Where one turn sends some rows of the set: a few examples, then the rows asked:
mip: [-13.1 -15.0 -10.6   2.5   3.1   6.3  -9.3  -7.6 -18.0  32.0   2.5  -2.4
  11.0 -29.1  20.3 -29.6  -2.4  15.7   5.5  11.7  -2.5  29.3  35.2 -16.2
  -2.5   0.6  25.1 -29.2   7.5]
Fef: [-10.5 -30.4 -26.2  -1.8   9.1  -8.1   8.6 -17.8 -19.9  15.7  -3.1   5.4
  11.0 -25.6  11.2 -19.9 -13.6  24.9 -12.3  -0.2 -22.3  28.7  26.7  -8.7
 -14.0   2.8   4.4  -6.2  -1.5]
lidif: [-12.5 -22.3   8.2 -14.2  23.1 -17.5   0.3 -19.5   5.9  18.4   4.2  16.3
   3.0 -10.7  19.8 -38.3 -12.6  13.4  -5.8  -2.8 -22.2  30.2  23.5 -21.4
   6.3  14.4   2.2   1.2  -2.5]
roto: [-10.7 -26.1 -12.4 -14.0  14.3  -1.5   3.2 -12.2  -7.6  17.8   2.2  11.2
   5.5 -17.8  11.7 -38.9 -12.3  19.3 -19.1   2.1 -14.6  23.5  26.2 -23.9
  -5.0  14.9  12.0  -5.0  -4.4]
Tufeg: [ -8.3 -13.2 -17.7 -11.4  -0.2  -3.5  -3.0  -8.5 -20.5  22.1  11.4   7.1
  15.3 -25.4  21.6 -29.9 -15.6  23.8  -9.9   5.0  -9.5  27.3  26.6 -13.3
 -10.9   7.5   9.8 -24.0  -3.9]
tige: [-10.7 -29.7   2.8 -15.2  17.7  -1.3   7.4 -20.8   4.0  26.7   2.7   9.9
 -13.1 -19.8   7.0 -21.3 -23.5   5.8 -10.2   5.5 -12.4  35.1  27.4 -19.2
 -10.3  14.9  15.3  -8.0  -8.5]
nuti: [-11.1 -39.3 -14.3   1.7   2.9  -3.2  11.8 -24.3  -8.6  17.0  10.0   1.5
   2.5 -24.2  10.4 -11.2 -23.9  15.6  -4.8   7.8 -15.9  29.7  43.1   8.1
  -7.4  -5.2   9.1  -7.5  -0.6]
zer: [  3.1  12.9   9.9 -35.1   5.6   7.4 -11.4  10.0  27.1   0.9  13.4  -0.8
  -8.7 -11.1  -7.5   6.4  32.7 -26.4   9.2  -1.6  16.0   4.0 -14.9  14.7
  26.0 -34.3  17.3   6.1  -5.9]
mozim: [  0.3  12.2  -5.7  22.3  -6.5  11.4  31.9 -14.3  -8.5   7.7  -0.3 -19.9
 -27.0   0.2 -32.1  15.6   7.1 -13.4   8.2   0.9   4.8   2.8 -27.0  14.3
  -0.2 -37.7  -1.9  -2.4  18.9]
fipof: [-13.9 -29.4 -10.1   5.7  19.4   3.5  -5.8  -2.9  -5.2  21.4 -11.0   5.9
  -0.1 -20.6  15.7 -42.1  -9.1  10.5  -4.4  11.5 -18.2  25.4  29.5 -20.5
  10.0  12.8  27.9   1.7   4.4]
Revip: [ 11.0  11.7 -10.0  25.9  17.0  28.3  12.8 -24.0   0.9  -4.8 -15.2  15.1
   3.1  -0.5 -10.3  28.0  19.2  13.5   8.3  -0.1   1.8 -18.6   1.4   7.9
   0.3 -42.7   6.1   1.1  17.6]
Befaf: [ -1.0  29.5   7.3 -19.3  10.7 -12.3  -5.9   4.8  -0.5   8.0  11.5   7.1
   1.7   2.8   4.9 -14.6  27.3 -29.4  10.8  -3.6  15.1 -26.0  -5.7  -6.1
  32.3  -8.6  -1.6 -11.7 -20.0]
Lef: [-12.0 -28.9 -20.3  17.0  16.9  -2.1   2.0 -16.2 -24.6  28.1 -16.7   1.4
   1.1 -29.5  13.3 -13.5  -8.3  17.4   1.5   5.0 -23.2  36.8  19.6 -11.3
 -10.6  -2.6  20.4  -9.2   7.7]
savan: [  7.3   3.6  11.7   0.5  -6.4   9.9   3.2  17.6   3.4   7.3  20.3   9.2
  -3.6 -16.8  -3.9  32.6   7.5  -9.4  -5.0  -7.1   6.2   7.3 -37.5  28.8
   6.4 -47.7  21.2  -8.4  20.2]
Gizan: [ 11.7  16.7  24.0  17.6  16.8  21.8   9.3  18.7  31.3   1.9 -25.3  14.2
  -2.6  -4.4  -7.1  12.6  -5.0  -1.6  -9.3   7.1  -5.3 -21.5 -10.6 -25.6
   3.3   5.3   8.7   6.7  22.9]
Zilil: [ 17.7  24.1  18.4  13.9  10.8 -14.5  15.2   2.9  20.6   0.7  16.1   4.7
  -1.6  -8.3 -26.2   7.1  18.6   2.8   7.5 -14.1  17.3  -5.8 -15.0  32.1
 -12.4 -37.5  -0.5  -7.9  29.6]
mib: [  5.4 -19.3  14.6  17.0  12.0  15.5  -7.1  17.9  30.8   5.7 -21.7   5.8
 -19.4   8.9  -4.7  -6.9 -21.1  -1.9 -12.3 -20.7 -25.5  -5.1 -18.7 -17.0
  20.7  -4.4 -11.5  16.6  14.5]
vogaf: [ -6.2  -2.1  27.0  17.8  -0.9 -24.9  23.8  10.7  29.4  -4.5 -32.5 -29.9
  -7.7  -0.9  -4.6   8.3   9.7  -4.4  -6.1 -10.2 -10.0   4.3  -9.0  14.6
   3.2 -27.9   7.9  20.8  26.2]
Botot: [ -3.9 -11.4 -11.2  -9.6   2.7  -3.2  -8.0 -10.2 -13.8  25.1  17.9  13.7
  -2.3 -20.2  26.7 -23.7 -32.8  13.1   1.6  14.6 -12.8  33.4  27.0   1.7
  -0.7   7.6  17.7 -17.8 -14.1]
suf: [  3.3  26.6  16.4  20.9 -14.2 -12.4   4.7   4.6  -6.3   5.3   1.8  -9.8
  -2.5   6.3  16.6   3.9   7.8  11.8   3.3  -5.4   7.2   4.5 -22.4  36.5
   6.9 -53.4  24.8 -13.8  22.2]
gov: [ 20.5  39.4  10.0  -1.9  14.1 -19.8  -2.5  13.8  30.4  -7.2  14.4   3.8
  -2.9  -3.7 -16.4 -16.3  19.5  -6.4  18.9  -4.1  14.6  -9.4  -7.9  33.8
  10.6 -23.0  -0.3   6.2   9.1]
Dab: [  4.6  21.7   5.8 -12.9 -18.0  16.1 -35.5  14.6  22.3  12.6   5.5 -15.9
   5.0  -2.6  13.4 -14.4   2.1  -3.7  23.4  -6.7   9.2  -5.5  14.3  -5.9
  28.0 -15.0 -19.3 -23.1  -4.2]
zimu: [-13.0 -32.6  -2.9   6.8  12.9 -22.5  13.7 -27.8 -10.9  17.4   2.6   8.4
  13.3 -21.1  18.6 -10.1 -16.0  24.7  -3.2  -7.7 -28.0  34.9  25.9  -3.3
 -10.7  -5.1  -7.4  -7.2  11.7]
Gudu: [ -2.0  36.6  28.9 -17.8   6.0 -16.2  -7.4   3.7  26.2   6.7 -16.5 -15.9
 -18.3  12.2   9.2 -21.5  25.6 -12.6   8.8  -4.0  13.5   7.0 -16.2   1.9
  19.3 -23.7  22.8   0.9  -1.6]
gupe: [ 13.4  51.6  -6.1  -0.6  -0.6  12.5 -16.9   9.7  13.6  -1.1 -15.2  -0.8
  13.5 -13.7  12.2  12.6  11.9  -1.7  28.8  18.3   5.2 -16.3  10.0  -1.0
  13.2  -9.8  -2.5  -8.6  -3.2]
zil: [  2.1  38.8  -2.9   0.3 -23.7   9.7   5.4   8.7   4.2   4.7  13.9 -29.6
 -13.4  -2.7 -15.3 -11.2   8.5 -21.4  23.1  17.8  19.2  -6.9  -6.5  14.1
  23.2 -20.8  -1.9  -9.7   4.7]
ved: [  1.0   6.6   2.0  25.6  -3.8  -9.1  20.4   0.3 -29.5  10.3  18.4  12.9
  11.4  -5.2   1.3  23.8   9.5  -7.1  -4.1 -14.1   5.2 -23.9 -18.8  17.6
   5.4 -38.9  -3.5 -26.2  14.7]
pepun: [  3.1  18.0  10.4  12.9  -1.6   6.1  20.3  20.4  17.1   3.0  -7.0 -15.1
 -32.1   4.8 -24.6 -11.6 -11.0 -25.7  -0.8  11.1  -5.5  -4.6 -32.2  -2.7
  20.7  -0.4   2.6  18.9  12.6]
Sunos: [ 20.0  27.2  21.0   9.2  21.1 -27.6  12.0  21.0  33.3  -1.7  -4.9   3.0
 -11.5 -11.2 -24.4   3.7   5.8  -7.6   7.6 -11.3  -2.1  -1.1 -27.2  20.4
  -7.8 -11.1  -5.8  12.5  20.1]
latum: [  5.1  -7.7 -12.8  19.0   0.1  18.2  -5.8 -25.5  -8.9  14.6  -8.0  -2.7
  -7.6   0.6  -4.5  25.5   6.2  12.4  13.3 -28.7  -6.8   8.4 -11.7   9.3
  -1.8 -53.5 -18.9 -20.7   9.9]
bodu: [ -5.0  -9.9  13.8  13.1  14.2 -26.4  27.8  18.3  10.6   0.3 -19.9  -4.4
   0.7 -10.0 -11.6  15.3   5.9 -28.7  -9.3 -12.2 -18.2 -22.4 -12.0  -9.0
  12.7   1.6 -18.8  16.5   6.0]
rafin: [ -8.7  -8.1   2.5  -9.1   2.8 -13.2  -7.1 -18.9 -14.4  23.9  24.8  15.7
  17.9 -16.3  32.4 -30.1 -14.6  24.5   2.9   1.0  -9.6  28.9  27.8  -4.8
   1.2  -2.4   3.7 -26.6   2.7]
Megi: [  2.6  -8.4  11.9  -7.2  -0.2  -7.9   7.6  33.3  32.6  -6.5  -7.8 -11.3
  -4.2 -24.8 -11.0  27.2   5.9 -24.1  -0.8  -2.0 -13.0   5.2 -20.7  20.0
  15.0 -19.5   3.9  26.5  11.7]

zer -> Megi
gov -> Sunos
zil -> pepun
Where do these go?
Fef -> Tufeg
mib -> latum
Gudu -> vogaf
rafin -> lidif
tige -> nuti
Revip -> gupe
fipof -> Lef
Befaf -> bodu

Where one turn sends some rows of the set: a few examples, then the rows asked:
Buro: [  3.3  14.3  -6.2   3.0 -37.7  11.7   3.0 -16.1  22.7   0.1  20.8 -40.2]
rozu: [ 39.1 -10.2 -28.5  20.5 -17.0 -31.3  16.8  -3.2  20.8 -20.7   8.6 -33.0]
Volin: [ 11.9 -11.9  16.7  38.2 -34.9 -53.2   4.8   4.0  23.4 -15.4  17.6 -32.1]
leto: [ -0.9 -17.2   4.6  -4.3 -47.5 -14.3  -6.4 -14.8  -2.2 -11.0  22.0 -42.9]
tad: [  5.4  14.4 -10.6  18.4 -35.4  26.1  10.4  -7.9  32.6  -4.2  15.9 -31.8]
fep: [ 13.8 -31.5  -3.3  53.6 -18.0  35.1  19.4   0.3  32.8 -12.2  17.5 -32.6]
Tepin: [ 15.2 -18.4  15.4  15.1 -63.0   2.5   4.6   3.8  46.7 -10.2  22.5 -37.8]
nid: [ 20.9 -12.6  -0.4  28.3 -40.0  26.5   5.3   7.6  45.5 -22.3  15.2 -19.5]
vimu: [ 13.1  -8.7  -2.4  62.6 -11.9 -33.8  21.5   4.7  28.1   3.8   4.8 -16.0]
vizu: [-10.3 -40.5 -12.6  25.4 -45.2 -30.3  17.9   7.9  -7.1  -4.1   1.7 -54.6]
bot: [ 27.3 -16.9 -33.7  37.1  -5.5 -22.4  25.4  -3.1   2.5 -17.1   2.5 -32.2]
derep: [ -6.7 -43.7   6.9  13.0 -34.5  16.0  -1.6  -7.5   1.7   4.4  17.2 -57.9]
zut: [ 11.7 -35.9  15.7  46.4 -17.9  30.3  16.1  -1.6  20.4  15.6  10.3 -32.1]
Tifir: [  3.9 -12.6  -3.2  53.0 -19.7 -53.1  20.4  -4.1  14.4   2.3  13.0 -33.9]
gab: [ -5.0 -45.0 -11.3  46.4 -21.6  -4.2  23.8  10.9  -9.2   6.9  -9.6 -40.8]
Vofi: [ -2.2 -47.9   3.6  30.4 -29.4  27.3   6.2  -2.9  14.6   0.7  19.2 -59.0]
mek: [  1.4 -29.7   0.7  22.1 -49.7  32.9   0.0  12.0  31.6 -14.7  10.7 -37.2]
vosov: [ -0.8 -24.1   4.6   5.4 -54.6  22.2  -9.1   8.2  19.7 -11.0   9.4 -35.8]
vure: [ 24.8 -26.9  17.7  32.7 -36.6  24.2   9.8   3.6  49.2   3.2  16.9 -31.9]
gane: [ -8.4 -18.9  10.2   9.5 -70.3 -12.3   6.4  -1.1  15.0 -12.4  19.8 -43.3]
rel: [ 30.2 -14.0 -31.7  21.7 -20.0 -37.2  19.7  -6.0  10.1 -22.5  10.6 -39.4]
Kogeg: [ 43.1 -11.3 -27.9  26.1  -8.7 -21.8  18.4  -1.7  21.8 -17.1   4.3 -27.3]
Bel: [  8.1 -32.1  -6.1   6.4 -58.1 -35.9   6.5   8.4  21.6  -8.3   8.3 -52.7]
leti: [ -3.7   3.6  -6.7   6.5 -33.8   3.4   6.8 -25.2  11.5   5.2  26.9 -56.6]
nivet: [ 14.4  -5.2   3.7   0.4 -54.9   1.1  -8.5  -0.1  28.3 -22.3  17.1 -25.4]
nam: [-12.1 -37.2  11.9  41.6 -24.7  15.1  17.8  -6.2 -12.0  13.4   8.2 -39.1]
mez: [ -9.0  -6.6 -11.8  24.9 -25.6   9.7  19.6 -25.7   8.4   4.2  29.5 -64.8]
Gela: [  5.6 -13.1  -3.7  63.5 -13.7 -42.1  24.0   0.8  17.8   2.5   7.8 -27.5]
Moku: [ 37.3 -31.4   1.1  27.5 -23.9   6.0   7.1  18.0  45.4   8.3  -4.4 -25.2]
Losa: [ 25.9  -9.4  20.0  42.4 -26.3 -41.6   2.7   8.1  39.0 -11.9  14.4 -22.8]
tib: [ 24.5 -16.9 -33.8  30.5 -13.0 -32.2  25.1  -5.9   0.4 -20.6   6.6 -38.6]
foga: [ -5.1 -31.4   8.5   0.6 -46.6  14.2 -10.5  -3.3   4.5  -1.2  12.0 -45.9]
Fanu: [ -7.9  -6.8 -15.6  40.2 -21.3  24.6  26.5 -16.7  18.4   0.6  24.6 -55.6]
sobi: [ -0.9 -42.7  -2.0  48.9 -11.7  19.1  21.8 -14.7   1.5  -1.7  22.1 -52.2]
bif: [ 20.1  -2.0   1.0  50.0 -18.4 -38.6  13.8   5.2  35.3   2.7   5.2 -12.6]
beb: [ 32.5 -26.8   1.6   5.5 -46.7 -19.3   0.6  13.9  47.4  -3.1   6.2 -38.0]
mil: [ -1.3 -16.6  12.7  48.3 -28.6 -52.6  11.1   2.8   4.1 -13.6  13.9 -35.5]
fasiz: [ 18.5 -40.7  -4.6  46.5 -10.3  13.3  18.1  16.6  17.1  12.9 -12.0 -25.8]
soniv: [ -8.6 -35.3   1.3  21.3 -26.0  -5.5   8.7 -22.3 -16.0  -1.6  23.8 -57.3]
gaz: [ 13.2 -19.4  15.5  65.6  -4.5 -24.4  14.5   7.9  16.1  -1.8   4.5 -19.0]
pez: [  1.5 -41.1  -0.1  34.4 -38.3  35.7   8.7   6.0  29.0  -8.3  15.0 -48.0]
Fada: [ 19.2  -1.6   3.7  39.9 -24.3 -49.7   8.6   1.2  31.6   2.2  10.1 -19.9]
Gapo: [-20.1 -28.9   9.1  23.5 -51.8  -6.5  12.1  -6.0 -14.5  -0.8  12.7 -45.4]
lomu: [ -0.2 -21.4  11.6  61.5 -12.7 -37.4  15.0   4.3  -0.5  -6.3   7.9 -28.3]
ronu: [ 37.4 -14.2 -30.5  35.3  -3.7 -17.1  23.3  -1.5  13.5 -15.4   2.2 -26.5]
karos: [ 27.5 -13.3  19.1  56.1 -10.7 -26.3   7.1   9.7  34.5  -4.5   8.6 -15.5]
tem: [ -0.6   3.5 -14.5  38.4 -26.6  32.9  21.5  -8.1  30.5  -3.8  18.8 -39.9]
Gepi: [ 10.9  -7.0   0.9  41.5 -25.0 -57.3  14.0  -3.4  23.0   1.8  13.6 -30.9]

rel -> rozu
mil -> Volin
Where do these go?
foga -> vosov
Bel -> beb
Buro -> tad
fep -> sobi
nam -> Gapo
bif -> vimu

